Some points:
[-1.4 -0.9 -1.2  0.   2.3  0.2  1.5 -1.1 -0.6  1.4  0.   0.2  1.8  0.
 -0.3  2.3 -0.6  0.9 -0.8  1.2  0.7  0.5  0.3  0.1]
[ 0.1 -1.  -1.   0.7 -1.7 -1.2 -0.9  0.9 -0.2  3.   1.5 -1.1 -0.7 -0.1
  0.3  0.1 -2.3 -0.6  0.1 -0.1 -0.2 -0.1  0.4  0.9]
[-2.   1.3  0.4 -0.2 -0.2  1.   0.4 -0.1  0.5 -0.8  0.4 -2.5 -0.6 -0.4
 -1.9 -0.5 -0.3  0.6 -0.4  0.2  0.1 -0.3  1.1 -1.4]
[-0.9  0.   0.1  1.  -0.3 -1.   1.5 -0.7  2.   1.1  1.1  0.7  0.6 -0.7
  1.4 -1.   0.5 -0.4  1.1  1.1 -0.3 -0.3  0.7  1.7]
[ 0.3  1.9  1.9 -0.9 -0.5 -0.9  0.6 -0.8 -0.3  0.  -0.4  1.2  0.7 -1.4
 -1.3 -0.5  0.   0.1  1.1 -1.9 -0.3 -0.1 -0.4 -0.7]
[ 0.2  0.   0.9  1.9  0.1 -1.   0.5 -1.1  1.2  0.1 -1.3 -1.4  0.8 -0.3
  1.4 -0.4  0.3  1.9 -1.1 -1.6  1.   1.1 -1.8  0.6]
[-0.5  1.3 -0.3  0.6  1.1  1.  -0.7  1.9  0.4 -0.2  1.5  1.7 -0.9 -0.7
 -0.8 -0.2  0.8  1.8 -0.3 -0.3  0.2  0.3  0.5  1. ]
[ 0.1 -0.3  1.   0.9 -0.5 -0.9 -0.7 -2.2 -1.7  1.  -2.1  0.8  1.3  2.
 -0.8  0.1  0.5  0.4  0.4 -0.6  0.8  0.   0.7  1.5]
[ 0.3  0.8 -0.9 -1.8  0.9 -0.6 -2.  -0.9  1.4  0.   0.8 -0.8  0.7 -0.3
 -0.1 -0.9  2.6 -0.7 -0.2  0.6  0.1  0.8 -0.4  0. ]
[ 0.4 -2.3 -0.8 -1.6 -0.4  0.   1.2  1.2 -0.3  0.7 -0.8  0.8  0.5 -0.1
  2.3  0.   1.1  0.7  0.   0.  -0.9 -1.5  1.3 -1.6]
[ 1.2 -0.1  2.1  1.3  0.3  0.9 -0.2  1.  -0.6 -0.7  2.2  0.   2.   0.6
  0.2  1.  -0.7  0.4 -0.2  0.8 -1.3 -1.3 -1.2 -0.3]
[ 1.2  0.2 -1.5  1.7 -1.4 -0.8 -1.3  0.5  1.3 -0.7 -0.1  1.5 -0.6 -0.6
 -0.5  2.5 -0.3  0.5  0.8  2.  -0.4 -1.  -0.5  0. ]
[ 0.6  0.3  0.   0.2  0.7  1.4 -0.3  0.4 -0.3 -0.7 -0.5  0.7 -0.9  1.9
 -0.1 -0.6 -0.1  0.  -0.4  0.7  0.4 -0.7 -1.5 -0.9]
[-1.7 -0.1  1.8 -0.2 -0.3  0.3  0.1  0.3  0.   1.1 -0.9 -0.7 -0.5  1.8
 -0.2 -0.2  2.3 -0.8 -0.3 -0.2  0.8  1.5 -0.9  1.2]
[ 1.4  2.  -0.7  0.2 -0.4  1.5  0.8 -0.2 -0.9  0.7 -0.8 -0.3  1.3  0.2
  1.6 -1.  -1.4  1.6  0.5  1.8  0.4 -1.2  1.   1.3]
[-1.6  0.2  1.2 -2.  -0.2 -0.3 -1.4 -0.1 -0.5 -0.5 -0.7  0.3 -1.2 -0.8
 -0.7 -0.5 -1.8 -1.1 -3.   0.   0.1 -1.1 -0.7  0.5]
[ 2.2  0.5 -0.8 -1.2  1.1 -0.8  2.1  1.9 -0.2  2.7  0.   0.2 -0.8  0.1
  0.6 -0.7  0.3 -1.8 -0.4 -1.4  0.  -0.5 -0.1  0. ]
[ 0.3 -0.4 -1.7  1.6  0.3  0.5 -0.4  1.1  0.3  1.  -1.5 -0.1  2.   1.
 -0.9  1.  -1.5 -0.6 -0.1 -1.7 -1.3 -0.8  0.6 -0.2]
[ 0.2 -0.4  0.3 -0.8  0.3  0.4 -0.6  1.7 -0.5 -0.8  0.5 -1.1 -1.  -0.8
 -0.8  0.3  0.4  0.9  2.   0.8  0.5  0.4 -0.6  1.4]
[-0.7 -1.2  0.2 -1.2  0.3  0.   0.6  0.8  1.  -0.9 -1.3  0.1  1.4  0.9
  0.5  0.2 -0.7 -0.4  0.   0.  -0.1 -1.9  1.1  0.9]
[-1.3  0.7 -0.2  1.   1.1 -0.1  0.8 -0.3 -1.   0.2 -1.1  1.3  0.6  1.
  1.1  0.6 -0.2 -1.1  0.9 -0.4  1.5  0.9 -1.2 -0.8]
[-0.4  0.4  0.3 -0.1  0.9 -0.4 -0.4  1.   0.2 -1.1  0.8 -0.1 -0.4 -0.1
  0.3 -0.9  0.  -1.3  0.1 -1.6  2.8  0.2  0.2  0.5]
[ 0.7  1.1 -0.6  1.3 -1.   0.   0.3  0.6  0.4 -2.2  0.   0.   0.2  0.9
 -0.1  0.4  0.2 -1.2 -0.3  1.2 -0.7  0.2  0.2 -0.5]
[ 0.2 -0.7  1.5  1.4  2.2 -0.9  0.   0.4  0.5  1.  -2.4 -1.4 -0.5 -1.1
  1.1  0.5 -0.8  0.3  0.2  0.5 -1.   0.   1.4 -0.8]
[-0.1  0.9 -0.5 -0.6  0.2 -2.7 -0.7 -0.3 -1.1 -1.9  2.  -1.  -1.   1.
  1.3  0.3 -0.6 -0.3 -0.4 -1.2 -0.2  0.2  0.9 -0.5]
[ 0.6 -1.5  1.6  0.5 -0.4  1.1 -1.  -0.2 -0.4 -0.3  1.3  0.8 -1.3 -0.7
 -0.5 -0.6  0.   1.6 -0.7 -0.2  2.   0.3  0.6 -1. ]
[ 2.1 -1.9  0.2  0.4 -0.7 -0.2  2.1  1.1  1.2  0.3 -1.   0.9  0.7  0.3
 -0.5 -0.9 -1.3 -0.8  0.5  0.8 -0.4  1.5  1.  -0.2]
[ 1.1 -1.6 -0.9 -1.1  0.2  2.  -0.2 -1.6  0.4 -0.9  0.5 -0.8 -0.6 -0.6
  1.1  0.6  0.2 -1.3  1.1 -1.8  0.  -0.2 -0.1  0.1]
[ 0.1  0.2 -0.1 -1.7  0.9 -1.  -0.2 -0.5  1.  -0.2  1.2  0.7 -2.3 -0.1
 -2.4  0.2  0.8  0.2  0.  -1.2 -0.2 -0.3  0.  -0.5]
[ 0.5  0.4  0.   0.5  1.8 -0.8  0.7 -1.9 -1.6  0.1 -0.1 -1.3 -1.2 -1.
 -0.8 -0.2  0.3 -0.5 -0.1  0.6 -1.3  1.  -0.3  1.7]
[-1.8  0.2  0.1 -0.6 -0.6  0.6 -0.9 -0.9 -0.5 -1.2  0.3 -0.2  0.9 -0.6
  0.8 -1.2 -0.4 -0.2 -0.5  0.3 -0.7  2.6 -0.7 -0.6]
[-1.  -0.8 -1.7  0.8  0.  -1.4  0.7  0.  -1.5  0.  -1.1 -0.1  1.  -1.3
 -1.3 -1.3  0.9 -0.4  0.1  0.4  0.5 -0.3 -1.8 -0.3]
[-0.6  0.2  0.2  0.  -0.7  1.6 -1.8 -0.8 -0.4 -0.2  0.6  0.8 -0.8 -0.6
  0.8 -1.4  1.2 -0.3  2.1  0.6 -0.8 -1.8  0.5 -1.9]
[-0.1  0.3  0.  -0.8 -2.   0.   0.7 -0.2  0.4  0.4  0.7 -0.3 -0.2  0.7
 -0.1  1.5 -0.5  1.3  0.9  0.7 -0.8  0.  -1.9 -1.6]
[-0.3 -1.  -0.7 -1.  -0.5  1.3  0.  -0.5  0.6 -0.8  1.4  0.8 -0.6  1.2
 -0.5  0.1 -0.5  0.5  0.2 -0.4 -2.1  0.9  0.7  0.7]
[ 0.4  1.1  0.3 -0.2 -2.6  1.4 -0.8 -0.3 -0.2 -0.6 -0.7 -0.2 -0.3 -1.5
 -0.4  1.4  1.4 -0.2 -3.   0.3  1.3  0.8  0.8 -0.3]
There is one direction along which these points spread out most. How far along it is each point below, from 0 to 99? 50 is the average, and the first point above lies past it. One standard deviation of the points above along it is 16.
[ 0.4  1.1  0.3 -0.2 -2.6  1.4 -0.8 -0.3 -0.2 -0.6 -0.7 -0.2 -0.3 -1.5
 -0.4  1.4  1.4 -0.2 -3.   0.3  1.3  0.8  0.8 -0.3] 29
[-1.3  0.7 -0.2  1.   1.1 -0.1  0.8 -0.3 -1.   0.2 -1.1  1.3  0.6  1.
  1.1  0.6 -0.2 -1.1  0.9 -0.4  1.5  0.9 -1.2 -0.8] 60
[-0.7 -1.2  0.2 -1.2  0.3  0.   0.6  0.8  1.  -0.9 -1.3  0.1  1.4  0.9
  0.5  0.2 -0.7 -0.4  0.   0.  -0.1 -1.9  1.1  0.9] 66
[-1.7 -0.1  1.8 -0.2 -0.3  0.3  0.1  0.3  0.   1.1 -0.9 -0.7 -0.5  1.8
 -0.2 -0.2  2.3 -0.8 -0.3 -0.2  0.8  1.5 -0.9  1.2] 40
[ 1.1 -1.6 -0.9 -1.1  0.2  2.  -0.2 -1.6  0.4 -0.9  0.5 -0.8 -0.6 -0.6
  1.1  0.6  0.2 -1.3  1.1 -1.8  0.  -0.2 -0.1  0.1] 44
[ 0.1 -0.3  1.   0.9 -0.5 -0.9 -0.7 -2.2 -1.7  1.  -2.1  0.8  1.3  2.
 -0.8  0.1  0.5  0.4  0.4 -0.6  0.8  0.   0.7  1.5] 62
[-1.  -0.8 -1.7  0.8  0.  -1.4  0.7  0.  -1.5  0.  -1.1 -0.1  1.  -1.3
 -1.3 -1.3  0.9 -0.4  0.1  0.4  0.5 -0.3 -1.8 -0.3] 55
[-0.5  1.3 -0.3  0.6  1.1  1.  -0.7  1.9  0.4 -0.2  1.5  1.7 -0.9 -0.7
 -0.8 -0.2  0.8  1.8 -0.3 -0.3  0.2  0.3  0.5  1. ] 36
[ 0.3 -0.4 -1.7  1.6  0.3  0.5 -0.4  1.1  0.3  1.  -1.5 -0.1  2.   1.
 -0.9  1.  -1.5 -0.6 -0.1 -1.7 -1.3 -0.8  0.6 -0.2] 79
[ 0.6 -1.5  1.6  0.5 -0.4  1.1 -1.  -0.2 -0.4 -0.3  1.3  0.8 -1.3 -0.7
 -0.5 -0.6  0.   1.6 -0.7 -0.2  2.   0.3  0.6 -1. ] 32
[ 0.5  0.4  0.   0.5  1.8 -0.8  0.7 -1.9 -1.6  0.1 -0.1 -1.3 -1.2 -1.
 -0.8 -0.2  0.3 -0.5 -0.1  0.6 -1.3  1.  -0.3  1.7] 46
